Rows are one point carried round by a steady rotation, each followed by how many ticks it has turned.
The counts run from 0 to 1180.
-15  5  -30  -14  9  11  27  13  -14  13  -7  -17  -8  -16  -9  -2  2  8  -7  5  16  7  -23  5  -4  -1  -8  -10  -6  0  -17  1  8  -2  3  1  -8 -> 890
-3  4  0  -3  9  -5  3  13  -15  3  -15  -1  -1  11  -4  -5  7  20  -1  -13  17  -12  13  -14  7  -14  -12  5  19  7  -9  -22  3  -21  7  -14  -26 -> 272
1  13  7  -12  2  15  19  18  2  11  -18  -16  15  18  6  -7  2  5  3  6  4  -13  11  -25  -17  -3  -11  -17  10  17  2  -20  -2  -10  3  11  -7 -> 1068
9  -17  -3  17  7  -22  -13  6  -1  -11  0  -9  -4  -1  2  -1  15  -4  11  21  6  -14  1  15  7  -16  0  15  -2  7  9  -3  20  -9  -16  -26  10 -> 327
0  -4  -5  -26  6  3  -5  -7  -7  -4  -31  -2  -5  -21  -7  1  4  -14  1  4  -1  -2  0  -25  0  -1  14  -19  5  13  -13  9  13  2  -23  12  9 -> 110
3  5  3  -1  -11  13  -11  -3  6  13  -3  9  -1  25  -13  14  16  6  -8  -5  11  1  12  -18  -7  10  0  7  -21  16  12  -27  -3  8  -7  23  -3 -> 933
14  -14  -22  22  -9  -20  9  -14  4  6  -1  -1  9  13  15  -13  12  10  -4  4  -3  -3  -16  -10  7  15  -9  -5  -9  4  0  -8  -24  3  -25  10  -1 -> 941
13  1  -28  0  -12  -12  12  -17  8  3  14  13  -18  12  -9  13  -2  4  -4  -28  10  2  -12  16  8  -1  -17  0  -5  3  18  -8  5  -23  -1  -3  7 -> 298
14  -9  13  -1  14  20  7  -5  10  0  -10  29  -6  16  -3  -1  9  8  -8  -2  -3  -19  10  -3  -5  -3  -7  -24  4  15  12  -11  -16  6  -11  -4  16 -> 282
-16  3  -17  25  -12  -11  -1  -8  -7  -1  8  13  10  -11  1  -11  -11  3  -8  -19  10  -5  -15  -23  28  -10  2  -2  16  1  -7  -1  11  -13  -3  8  -10 -> 773
9  -7  -1  -7  18  5  -5  -3  12  4  8  22  -11  13  -12  13  14  20  -5  -17  11  -9  15  6  2  -10  -29  3  -2  18  5  -23  -4  -11  2  -14  -4 -> 1005
19  -16  -22  7  -11  -25  23  -1  -5  14  1  -4  8  22  22  2  4  2  2  -4  0  -8  -8  11  3  -1  -21  -4  0  8  -4  -12  -13  -6  -13  -5  -9 -> 944
13  -15  -10  13  -31  -7  -3  12  -23  0  -8  20  -23  3  -10  6  12  13  -2  9  -2  0  -2  6  -7  -3  5  4  -10  -10  5  -2  18  -1  -23  8  6 -> 1110
7  -10  -9  -7  2  13  -14  11  7  17  -8  -10  17  9  -1  9  5  7  12  26  -1  -24  3  10  -14  -9  -5  14  -7  0  5  -29  -11  9  -19  -1  10 -> 734
2  -11  -15  -4  14  1  -6  -1  16  3  -14  5  17  -9  6  13  -15  -7  16  9  7  -19  5  3  23  1  -11  -15  8  21  -2  -6  -3  -7  -10  -26  19 -> 25
2  -16  -12  -18  0  -4  1  7  -14  9  -9  -8  -12  -3  6  11  11  -21  -1  12  -3  10  3  4  -20  -28  11  -1  0  10  -14  8  15  20  -22  8  7 -> 1038
-7  3  0  0  -2  24  -11  36  2  7  2  -2  -1  -12  -17  3  4  3  8  19  7  -6  18  3  -8  -22  9  0  -16  16  5  -9  26  11  2  1  2 -> 256
-11  -7  -11  18  3  3  16  0  -18  10  -10  2  -16  21  17  18  12  -3  -8  13  16  -4  4  -6  12  -6  -2  6  -7  -8  -11  -19  4  16  14  -15  8 -> 153
6  2  -1  11  -14  -2  4  7  3  -7  9  -24  -5  15  -12  -9  5  -13  13  3  10  -18  4  6  -8  -10  15  18  0  -1  31  -12  29  -17  4  -6  7 -> 1050
8  -16  -8  0  0  -9  -14  -10  18  -9  1  -6  4  -20  -2  -22  -5  -14  9  -11  -11  -21  4  -15  -7  -15  19  -15  22  11  0  6  -3  4  -26  10  6 -> 115
-3  -19  8  -4  -21  3  -8  8  9  18  -4  17  -4  5  9  10  -4  -23  7  -9  2  -1  22  -3  6  -22  -7  -13  2  13  11  -15  31  -2  8  0  1 -> 451
-7  15  11  -8  6  10  15  15  -2  13  -18  -21  12  13  7  -10  0  1  6  5  3  -4  15  -34  -4  -2  -4  -24  7  20  3  -14  -3  -4  2  7  -3 -> 1069
-12  -4  -4  19  -7  2  -1  10  -8  -2  -15  12  1  7  -6  -6  -9  15  -3  3  15  -1  -12  16  -9  -12  -2  9  17  21  28  -4  -20  -5  7  -15  23 -> 476
4  11  -14  8  -9  7  29  11  -9  3  0  -11  -5  14  7  2  -11  2  6  -1  -10  -23  4  -11  -14  -20  7  -8  15  -22  11  -11  16  -15  9  1  16 -> 570
1  -3  9  -20  4  -1  -16  8  -2  8  -1  -4  2  15  -13  -1  0  3  7  -25  4  -10  21  -12  -6  -32  0  7  27  18  -1  -16  6  -14  -16  -4  -16 -> 196
4  -3  -6  9  5  -1  -22  8  8  8  -12  -2  16  5  3  4  1  7  16  31  -7  -9  5  12  0  -14  -4  8  -14  8  13  -19  -16  12  -30  -8  22 -> 732
-3  8  -13  1  -15  -11  10  14  -4  1  4  11  -8  -7  -8  1  5  -9  -5  -18  16  8  12  -10  17  -11  -2  -10  -1  25  -1  1  38  -18  14  2  -19 -> 47
-5  -5  -11  5  5  -5  -5  19  23  3  -6  0  -10  2  -7  -14  -7  9  15  -8  4  -5  25  7  3  -16  -5  -15  0  27  6  -18  -14  -4  8  -28  -3 -> 674
4  -14  -15  18  -28  8  -9  -5  -11  -1  -5  30  -7  -7  -16  -2  -6  7  -6  0  7  -5  -12  15  1  1  8  8  -7  -16  20  -8  14  -7  -13  10  10 -> 1107
-10  0  9  16  22  -10  2  -12  -3  -5  -8  -3  -5  13  3  -31  9  8  -4  -12  5  -6  1  -20  23  -2  2  -14  8  -3  2  -17  -1  -12  -9  -17  -12 -> 998
-12  -15  -2  -5  8  -8  -1  3  -33  8  -8  -10  6  0  1  -22  11  -4  -11  1  3  15  -26  5  -3  -22  3  5  16  4  -6  6  9  3  -25  5  -13 -> 1117
-17  3  -8  10  24  27  17  7  -20  8  5  -7  3  11  -7  -3  0  9  -11  8  2  -10  -19  -10  8  7  12  -13  1  -8  -12  8  -1  15  -27  1  8 -> 487
-11  13  -8  11  -2  -9  -8  -3  8  -6  1  -1  21  -4  4  -21  -3  -19  -1  -15  5  0  8  -21  17  -23  26  -5  0  19  4  -6  5  4  -6  16  -18 -> 847
16  -13  -10  1  -1  -4  -7  -4  14  -9  13  -3  7  -3  -4  -21  -8  -22  10  -16  -9  -28  13  -2  -9  -23  16  -9  20  7  4  -5  7  2  -15  5  -12 -> 117
-4  20  -3  -5  -17  -8  10  15  -6  8  -15  -13  8  10  15  8  -6  -11  16  8  -8  6  10  -14  -7  -27  9  -4  -1  4  20  -9  17  -12  2  9  14 -> 647
16  7  -24  -6  -13  -11  21  -8  -4  -2  -5  18  -21  16  -5  20  1  -8  0  -17  9  11  1  17  10  -6  -9  -4  -14  13  15  -8  12  -15  1  -5  6 -> 300
11  -15  -8  -12  16  1  -7  -12  12  -11  2  12  1  -30  -18  3  10  -4  -2  1  9  -15  -13  -4  7  9  -2  -9  3  17  -1  14  22  -6  -23  6  13 -> 835
-14  9  10  -3  18  -1  -6  12  -16  8  -18  4  2  10  -4  4  5  14  -1  -8  15  -1  14  -20  25  -10  -9  -7  14  21  -11  -12  6  -18  -3  -19  -16 -> 274
21  -4  -9  1  1  -10  15  -4  -2  2  5  0  -12  24  2  -5  38  3  -11  -1  8  -7  11  -7  -8  6  -5  1  -18  14  -7  -17  -5  10  -11  12  -22 -> 211
0  -21  -13  3  -2  5  1  -24  15  6  -1  9  -2  -22  0  -8  0  -9  -6  -1  -4  -18  -13  -27  9  21  -3  -20  -3  -10  -6  -5  20  2  -12  17  7 -> 1164
-9  2  -29  -3  -18  -11  4  9  9  13  4  5  -24  -2  -3  3  -12  -1  -1  -28  -3  12  16  0  -5  -30  0  -15  -1  9  -4  -10  -6  4  8  6  -7 -> 1097
